(in the rows, 128 means zero)
One turn moves each row of this set onto another row. After a few examples, where does it send each row asked below?
Lepu: [112 117 140 133 145 133 120 144 123 131 133  90 133 124 142 109 121 157
  96 107 100 128 111 131 119 139 119 139 104 114 107 110 130 120 132 166
 112 147 139 149 115 137 144 143 134 114 138 103 154]
fufub: [134 103 155 131 130 157 127 119 134 144 150 102 138 116 130 130 138 158
 101 119 123 153 133 137 101 140 115 148 121 125 133 130 141 124 130 147
 124 118 112 163  88 128 175 133 140 130 147  97 126]
tuk: [119 108 139 153 126 136 120 132 113 136 127 121 132 106 158 141 175 172
  90  88 138 151 133 156 133 130 108 121 123 106 111 121 119  97 120 123
 103 111 119 146  73 123 149 135 147 125 129 111 132]
savi: [ 99 135 126 126 139 154 126 142 119 127 130 113 116 132 125 118 148 142
  84 120 141 121 113 141 139 133 103 145  97 126 128 135 142  87 148 139
 145 137 142 128 102 129 127 127 157 123 143 102 128]
rir: [129  96 120 147 132 136 135 144 111 124 130 118 117 114 131 112 146 159
  94 135 137 119 133 156 138 119 133 131 138 107 116  86 123 128 160 133
 122 115 125 125  86 144 137 147 144 130 131 114 140]
bagun: [128 113 145 145 138 142 121 136 118 135 157 116 160 113 139 151 134 143
 117 133 140 143 130 142 121 142 132 138 130 124 137 121 130 129 147 148
 127 113 136 151 100 142 170 130 153 120 148  84 156]
Kabur: [119 102  99 144 144 117 128 130 100 112 147 128 126 127 158 122 171 163
  80 106 133 147 115 134 116 107 110 129 135  93 113 125 120  99 128 132
 112 117 137 157  95 111 136 133 159 132 119 101 159]
Moda: [140 111 135 132 145 146 128 106 123 135 163 102 145 135 146 131 152 147
  98 116 143 160 134 137  93 140 116 129 129 114 122 127 143 108 139 130
 133 124 115 167  88 112 176 133 141 133 133  95 138]
Muf: [113 133 140 131 134 135 116 148 126 124 136  91 137 117 152 129 123 156
  98  94 110 149  97 140 111 137 127 136 108 121 106 115 131 119 152 165
 108 144 125 161 110 136 158 144 133 116 147 105 159]
fetot: [124 116 134 138 145 142 120 156 132 127 143  96 134 132 136 133 110 153
  90  93 107 134 109 122 122 133 122 146 103 122 102 115 127 113 132 163
 111 130 143 149 102 150 160 150 135 117 131  92 146]
zin: [144 107 119 127 126 146 116 147 118 128 137 123 106 114 148 128 140 166
  66  93 127 120 115 145 140 120 104 166 124 112 112 109 121 116 137 137
 122 115 124 137  60 127 146 136 143 139 124 103 116]
mobiz: [141 103 114 128 132 151 114 143 119 125 134 118 104 115 149 122 138 167
  63  94 134 126 119 143 136 123 106 163 125 115 113 116 122 116 134 137
 124 107 128 143  59 139 140 132 140 142 132 101 114]
lamid: [148 113 139 134 133 151 110 148 112 143 144 132 114 113 150 143 148 159
  70 100 145 134 124 139 139 126 120 159 131 120 127 120 125 133 137 119
 128 105 114 136  62 133 144 128 146 143 126  95 123]
galok: [142 116 148 134 132 142 108 137 108 150 154 118 145 113 154 156 143 143
  97 122 158 145 132 141 141 150 133 148 123 128 127 120 131 129 142 131
 133 112 123 136  79 143 156 120 142 133 139  87 146]
fovov: [138 116 106 161 150 141 124 138 116 113 153 107 129 104 136 121 161 145
 109 119 127 145 119 147 121  90 117 137 140 105 111 110 127 100 159 132
 125 108 135 155  91 113 145 141 126 130 124 102 132]
lopid: [121 103 102 144 138 118 127 136  99 107 143 125 126 132 156 123 163 163
  78 107 137 149 112 144 116 120 107 128 139 102 114 134 116 109 130 130
 111 117 139 162 100 120 129 132 166 128 118 102 158]
fizit: [140 121 105 155 155 139 123 137 116 101 154 103 123 102 136 122 161 148
 113 110 120 147 111 147 126  93 121 138 138 112 109 111 128  99 161 131
 123 112 131 156  97 116 151 139 126 129 123 105 140]
guv: [134 124 102 155 151 143 127 136 120 107 152  99 129 100 131 118 162 154
 107 115 128 155 121 148 119  96 115 134 137 109 116 114 126 104 165 136
 126 112 135 161  93 122 145 138 123 131 128 101 130]
Beni: [130 101 116 147 137 141 133 144 111 128 132 116 114 111 133 116 153 154
  91 132 133 115 126 149 145 118 127 132 141 105 115  82 122 125 156 142
 119 116 119 121  90 136 146 145 143 129 132 118 142]
Lin: [106 117 141 148 140 135 121 162 136 134 133  87 133 128 143 142 129 146
  84  91 112 140 105 123 137 144 121 140 108 122 115 119 124 122 140 167
 112 128 132 143 107 140 144 152 145 112 141  92 159]
guso: [119 102 103 145 138 120 128 136 101 111 147 124 130 129 162 124 170 167
  82 106 133 144 110 139 121 121 105 129 137  96 112 127 122 104 127 134
 111 122 132 156 101 110 138 132 159 124 115 106 160]
mef: [123 145 142 135 127 158 126 135 122 128 139  97 141 137 136 126 123 156
  96 100 138 158 101 133 106 144 113 136 103 129  99 136 143  98 145 144
 119 141 124 151 110 133 159 137 135 120 142  97 150]
timap: [131 106 150 116 135 136 110 134 120 127 151 114 121 129 148 120 136 134
  82 131 122 134 110 141 112 135 120 153 122 131 157 121 125 144 137 145
 134 120 131 158 101 128 137 127 161 133 156  87 146]
vesi: [137  85 143 144 152 126 121 125 115 118 167 103 129 135 153 121 144 143
 105 132 133 138 136 151 132 122 142 131 117 102 131 124 145 115 140 135
 137 126 122 145 111 129 138 131 149 150 151  89 152]
keri: [105 131 139 133 132 143 124 136 122 136 135 102 120 139 143 124 125 144
  73 107 120 131  97 131 137 153 110 146 100 130 121 141 139 105 146 153
 133 141 136 143 104 124 120 137 153 119 143  98 158]
batus: [121 135 105 141 146 152 129 116 124 118 137 109 133 124 106 128 145 157
  91 114 131 132 118 148 125 122 106 139 110 118 106 140 151  91 133 135
 135 151 135 123 108 132 140 145 144 125 150  98 144]
mikaz: [150  93 118 141 153 164 126 118 121 124 150 117 124 119 133 116 134 133
 100 122 137 130 128 126 124 135 117 167 129 112 129 131 156 123 131 144
 131 107 126 139  79 131 145 132 132 132 154  77 152]
gopiv: [131  83 155 138 132 125 116 134 122 128 156 112 140 133 150 135 135 165
  90 116 131 141 136 152 116 134 138 139 113 110 134 131 135 134 120 137
 122 126 119 147 111 142 154 131 167 141 152  87 161]
rafug: [137 109 119 125 125 151 116 142 115 137 134 127 111 112 148 126 149 163
  67  98 131 133 115 144 134 117 106 168 127 114 111 112 124 115 135 131
 120 111 120 139  59 125 140 135 141 143 127 103 111]
Beliz: [143  95 121 148 148 157 133 136 110 133 142 133 115 111 127 115 141 149
 100 140 141 115 132 133 139 121 126 144 137 105 125 110 137 130 145 136
 127 103 119 131  82 137 142 139 137 132 132 103 135]
sep: [107 128 144 128 145 132 114 142 118 126 139  89 137 135 138 116 132 154
  90 112 128 147 117 133 130 138 126 127  97 120 106 116 139 113 136 147
 125 154 131 131 134 138 130 133 142 132 140  97 160]
zude: [116 112 140 157 130 143 125 138 114 131 123 113 127 108 157 143 174 170
  87  79 132 147 130 153 141 139 106 128 123 109 116 121 119  93 128 131
 104 107 115 146  76 122 157 130 150 127 130 111 131]
bopiv: [120 132 133 132 122 162 140 148 117 126 135 115 130 143 123 127 145 160
  89 109 158 144 106 138 115 136 106 133 106 134 104 141 143  86 139 123
 131 134 120 127 103 136 155 140 148 120 133 102 130]
Vuku: [105 126 129 132 137 135 117 145 120 120 138  95 121 133 130 128 158 158
  76 108 145 147 115 150 128 118 116 128 109 127 112 140 147  98 133 126
 138 149 119 121 127 136 127 128 150 140 140 100 145]
radu: [135 114 113 143 150 127 129 117 105 118 158 135 138 131 155 129 162 164
  87 109 138 155 128 142 104 120 114 120 136  91 120 132 130 110 136 126
 121 124 124 170  97 104 152 137 161 136 123 102 151]
dum: [115 111 138 160 128 140 127 139 111 131 125 112 136 106 154 144 170 175
  89  84 139 151 137 153 139 138 107 127 123 108 119 128 121  98 129 131
 108 106 121 142  71 132 149 132 151 124 127 106 132]
pag: [134 110 122 152 169 139 121 133 115 111 160 115 122 110 145 110 154 142
 111 124 129 137 135 147 123  97 134 130 134  95 125 118 139 109 157 128
 134 110 128 158 104 116 140 133 135 140 136 103 135]
binu: [135 113 146 124 136 133 116 108 104 128 148 121 123 133 149 129 167 138
  80 112 129 144 114 139 121 150 109 143 113 125 156 129 125 124 125 133
 125 126 126 157  82 120 128 125 159 132 153  94 152]
gumef: [130  97 121 146 130 138 129 144 110 129 132 126 114 113 133 120 149 152
  93 133 141 121 121 149 145 109 129 132 142 107 117  85 122 126 156 139
 116 110 122 126  82 138 135 144 140 132 135 111 135]
Fav: [116 147 116 129 143 143 119 148 124 126 140 114 131 130 131 141 134 149
  88 114 161 123 126 153 133 118 125 131 111 117 105 123 143  87 153 132
 141 137 141 121 106 145 156 140 156 129 149  90 146]
tilup: [133 101 122 141 156 150 108 118 130 119 155 109 138 110 138 129 135 142
  93 109 120 137 125 129 112 128 111 164 126 115 142 147 146 123 123 153
 125 115 141 163  98 125 150 125 148 130 156  73 154]
Tuku: [128 128 123 131 155 153 127 124 128 124 144 101 134 135 111 123 116 146
  86 105 111 134 111 124 125 140 112 146  96 124 103 126 144 102 132 145
 130 143 144 137 105 142 141 152 137 122 143  88 149]
Gupa: [110 136 144 139 142 145 121 150 135 137 138  92 138 130 137 147 121 140
  79 104 141 138 119 131 139 146 132 128 102 126 103 120 134 103 152 148
 136 124 133 131 105 148 157 150 145 125 145  88 152]
Buk: [114 122 129 140 127 137 123 145 133 131 138 102 130 126 145 135 117 152
  84  96 110 142  90 131 125 149 112 143 117 129 108 131 130 121 143 165
 112 137 135 158 105 127 142 151 142 106 140 102 159]
biv: [126 113 141 148 135 143 117 117 108 140 133 126 123 111 150 143 176 160
  78  95 134 153 132 147 132 141 105 126 129 110 138 136 125 116 121 126
 113 118 112 155  77 113 135 124 156 131 136 109 134]

fetot moves to Lepu
timap moves to bagun
guv moves to lopid
Where do these go?
savi moves to Fav
rafug moves to gumef
Gupa moves to Tuku
radu moves to biv
Beni moves to fizit
mikaz moves to vesi

